128 stands for zero in the data rows.
Here are some points, each followed by its number:
[140 171 110  90  90 128 124  98 199 168 124] 0
[143 138 105  86  64 138 111  92 198 141 124] 1
[129 149 105  82  52 151 125  99 202 107 132] 2
[162 143  99  77  81 145 120  89 196 116 127] 3
[142 164 108  87  85 129 121 106 201 128 129] 4
[139 161 111  91 104 125 115 111 194 168 126] 5
[104 144 125  87  14 142  88 107 207  86 140] 6
[130 150 116  99  57 133  97 100 199  97 125] 7
[148 146 113  70 103 140  98 107 192 119 121] 8
[149 160 102  80  78 146 121 104 190 115 133] 9
[141 141 122  94  66 132  78 104 200 109 120] 10
[168 143  99  69 118 147 108  96 185 114 117] 11
[100 134 131  96  11 136  66 102 213  64 126] 12
[139 173 101  86  82 145 126  98 193 130 128] 13
[157 154 104  86  94 136 126 101 195 116 122] 14
[150 122 115  81  93 135  85  93 202 118 117] 15
[154 124 100  64  92 152  93  94 199  93 121] 16
[139 160 109  91  95 129 104 100 188 148 122] 17
[137 152 106  86  82 148 126 100 199 108 135] 18
[143 155  99  80  96 143 127  95 192 127 129] 19
[160 144  99  66  99 154 102  89 185  87 117] 20
[161 146  96  78  84 141 126  94 188 136 122] 21
[160 163 112  93 120 129 112 104 192 161 127] 22
[137 165 105  80  77 141 119 101 195 149 132] 23
[151 166 113  86  93 129 116 116 196 143 125] 24
[153 135  95  71 103 144 106  89 191 116 115] 25
[140 157 101  85 116 131 114 100 192 128 122] 26
[147 161 111  89  82 133 117 103 190 143 121] 27
[146 143  91  64  99 156 112  87 186  96 118] 28
[146 168 119  86 102 131 116 114 193 136 126] 29
[157 155 102  78 110 138 123  94 186 136 124] 30
[150 130  96  67  76 158 113  82 198  92 123] 31
[112 144 112 101  12 150  97  94 212  68 129] 32
[132 142  99  75  65 152 106  91 191 102 123] 33
[169 163 106  83 134 134 113 106 189 139 120] 34
[173 133  97  72 105 144 102  91 189 118 116] 35
[154 158 108  83  60 145 115 100 202 102 125] 36
[122 153 117 100  27 142 103  94 211  81 130] 37
[147 162 109  91  89 128 126 103 208 124 127] 38
[135 166 106  71  75 155 125 103 194  88 135] 39
[114 143 114  85  30 142 103 103 205 108 133] 40
[159 152  97  75 106 138 127  96 190 146 126] 41
[139 174 104  83  99 142 126 100 188 133 126] 42
[156 148 102  89 100 133 116  96 192 132 116] 43
[142 171 115  98 107 129 111 116 191 131 129] 44
[130 145 110  93  30 147 109  97 206  90 130] 45
[136 157 112  89  82 129 109 107 198 137 126] 46
[157 119 112  77 107 136  89  93 199 112 116] 47
[144 160 114  87  89 129 123 108 201 145 130] 48
[145 164 115  97  86 133 120 101 195 125 123] 49
New points follow, each followed by the numbers of its two nearest points above, looking only along the 3 directions in which the numbered points spread most, nearest first.
[152 165 123  85  95 125 118 107 198 158 122] -> 5 24
[141 153 103  93  66 148 116  94 197 124 131] -> 18 9
[139 139 129  77  97 138  91 114 198 114 126] -> 15 8
[143 160 110  94  81 129 131 119 197 141 135] -> 23 48
[138 147 107  86  86 144 122  98 191 137 129] -> 38 49
[158 155 110  89 113 128 131 105 195 168 124] -> 22 5
[155 162 105  86  64 143 122  97 198 106 126] -> 18 36
[153 167  97  79  95 146 125 100 196 141 134] -> 42 19
[148 156 110  79 112 130 117 105 190 163 122] -> 22 5
[139 129 101  65  86 148  92  96 196 125 122] -> 8 15
[126 146 119  87  53 130 102 102 205 117 130] -> 7 40
[133 141 105  77  69 136 100  92 193 141 126] -> 1 46
[151 156 108  79 112 136 126 113 191 164 130] -> 22 5
[135 143 108  88  71 136 115  93 194 122 125] -> 1 18
[155 142  97  62  85 163  99  87 184  74 116] -> 31 20
[141 141 119  83  79 135 102  99 208 124 123] -> 1 46
[141 145 106  96  66 141 111  93 199 125 125] -> 1 36
[150 122 113  83  80 139  92  93 199 125 117] -> 15 8
[142 137  86  54  75 179 106  84 180  72 123] -> 31 20
[140 125 103  63  91 149  96  95 197 106 121] -> 16 20
[156 152 107  86 112 131 108 102 194 148 119] -> 26 22
[133 148  98  78  71 145 105  89 195  97 122] -> 33 36
[145 126 121  83  61 136  75 109 207 103 120] -> 10 7
[139 153 108  96  73 137 116  94 199 123 124] -> 1 49
[141 156 107  81 105 130 125 101 191 146 122] -> 29 24
